Input:
[[151 144 128 128]
 [129 144 151 130]]
Output: 144

Input:
[[106 124 120 129 128]
 [132 115 140 128 140]]
Output: 140

Input:
[[135 147 123 149]
 [131 158 130 144]]
Output: 158

Input:
[[129 125 133 105 126 126]
 [130 131 125 147 148 114]]
Output: 147

Input:
[[120 112 145 137 144 112]
 [125 153 150 139 133 128]]
Output: 139

Input:
[[127 150 116 141 129]
 [137 119 130 124 102]]
Output: 130

Input:
[[117 145 140 132 124]
 [104 104 111 112 104]]
Output: 111

Input:
[[112 133 120 101]
 [111 134 119 101]]
Output: 134
---
Input: [153 117 119 116]
Output: 153
Input: [142 150 122 133 130 133 126]
Output: 142
Input: [147 105 148 146 150]
Output: 147
Input: [118 144 129 112 152]
Output: 118
Input: [110 117 115 133 154]
Output: 110
Input: [157 124 153 128 123 137 141]
Output: 157
Input: [128 106 122 121 130 136 107]
Output: 128
Input: [102 146 153 141 137 146 134]
Output: 102
---
[[116, 123, 122, 135], [131, 107, 127, 105]]	105
[[152, 102, 150, 137, 151, 101, 104], [143, 110, 147, 144, 146, 113, 110]]	110
[[122, 136, 133, 133, 117], [134, 130, 112, 130, 157]]	157
[[127, 123, 133, 127, 129], [149, 128, 109, 139, 152]]	152
[[157, 141, 122, 125], [99, 113, 131, 129]]	129
[[120, 138, 109, 115, 107, 141, 145], [130, 141, 110, 118, 113, 140, 144]]	144
---
[[129 129 134 134 129 129]
 [155 155 105 106 154 153]
 [114 114 150 149 115 115]] Out: 106

[[117 100 142 132 126]
 [140 112 119 134 127]] Out: 119

[[112 106 150 111 107]
 [146 156 104 151 151]] Out: 104

[[144 103 107 145 151 109 110]
 [146 100 105 147 154 107 107]
 [114 149 146 113 108 144 144]] Out: 154

[[123 111 132 113 148 122]
 [126 135 103 124 119 143]
 [137 112 136 144 111 136]] Out: 124

[[124 128 136  99 126 128 124]
 [126 130 126 129 125 126 123]] Out: 125
---
[[149 116 131 155 127 110]
 [123 134 131 105 126 142]] -> 155

[153 134 134 152 111 103] -> 152

[[147 145 131 122 130 128]
 [128 106 121 130 158 133]] -> 122

[137 105 118 121 131 144] -> 121

[112 134 102 124 106 121] -> 124

[[134 112 120 124 152 131]
 [152 123 115 136 125 131]
 [141 108 120 124 119 110]] -> 124
---
[127 123 144 124 105 110] -> 105

[[140 147 138 111 129 131]
 [121 132 126 145 133 151]] -> 129

[[155 144 130 147 137 120]
 [133 129 128 113 107 118]] -> 137

[[143 147 157 108 109 104]
 [143 155 149 101 102  99]] -> 109

[[135 121 105 122 136 120]
 [115 133 134 132 144 140]
 [141 127 143 145 131 140]] -> 136

[104  99 111 131 104 111] -> 104

[140 155 150 102 101 100] -> 101

[[132 111 107 124 125 124]
 [132 109 100 121 122 128]] -> 125

[139 100 137 119 134 132] -> 134
---
[[143 147 116 144 136 132 149]
 [148 119 109 108 118 125 146]
 [115 119 108 118 120 135 135]] | 146

[[118 106 130 123 120 131 132]
 [120 106 132 126 130 136 124]
 [128 106 131 133 137 134 119]] | 124

[[140 114 144 145]
 [149 116 146 147]
 [109 140 120 107]] | 147

[[137 146 106 124 146 138]
 [137 146 106 124 147 138]
 [118 109 150 132 108 118]] | 138

[[118 138 136 115]
 [139 105 129 145]
 [117 148 141 119]] | 145

[[126 139 136 123 107 110]
 [121 139 128 119 116 120]
 [136 123 126 140 130 134]] | 120

[[126 124 124 124 136 120 124]
 [138 137 139 137 120 137 134]
 [143 148 142 151 105 153 156]] | 134
---
[121 137 129 138 153] value 129

[[128 134 154 129]
 [122 123 119 129]] value 119

[126 112 151 107] value 151

[117 119 153 132 130 128] value 153

[126 153 140 141 115 126 126] value 140

[144 152 138 135] value 138

[[106 149 129 128 158]
 [134 129 108 146 131]] value 108

[[136 125 133 131 134 131]
 [122 129 129 132 151 134]
 [134 129 125 127 125 131]] value 125

[155 121 127 129 145] value 127
---
146  105  109  115  123  142
153  112  105  150  100  103
-> 100

129  128  127  129  128  129
138  128  111  137  126  149
127  129  123  127  128  129
-> 126

132  123  120  105
118  123  130  126
136  143  127  131
-> 130

128  110  135  135
155  137  137  122
122  127  121  129
-> 137

147  135  123  150
147  134  124  148
147  133  125  148
-> 124

122  134  114  129
129  111  151  122
133  135  124  126
-> 151

117  145  151  145  152  125
120  141  146  140  146  131
-> 146

146  145  118  131  148  153
131  133  138  127  127  143
-> 127

127  134  110  143
123  132  151  123
-> 151
---
array([[102, 150, 138, 126, 116, 120, 127],
       [140, 125, 137, 154, 115, 135, 132],
       [102, 144, 132, 118, 140, 119, 128]]) | 102

array([[106, 126, 127, 129],
       [128, 127, 127, 125],
       [152, 127, 126, 129]]) | 152

array([[130, 128, 135, 126],
       [144, 127, 151, 125],
       [129, 128, 118, 127]]) | 129

array([[131, 137, 132, 115, 129],
       [132, 150, 117, 157, 139],
       [128, 134, 130, 109, 133]]) | 128

array([[127, 124, 128, 129, 142, 134, 141],
       [116, 121, 128, 114, 130, 116, 127],
       [132, 123, 145, 142, 143, 157, 129]]) | 132

array([[113, 150, 133, 119],
       [113, 114, 133, 103],
       [112, 156, 132, 112]]) | 112

array([[132, 114, 153, 140],
       [121, 157, 113, 123],
       [132, 118, 153, 142]]) | 132
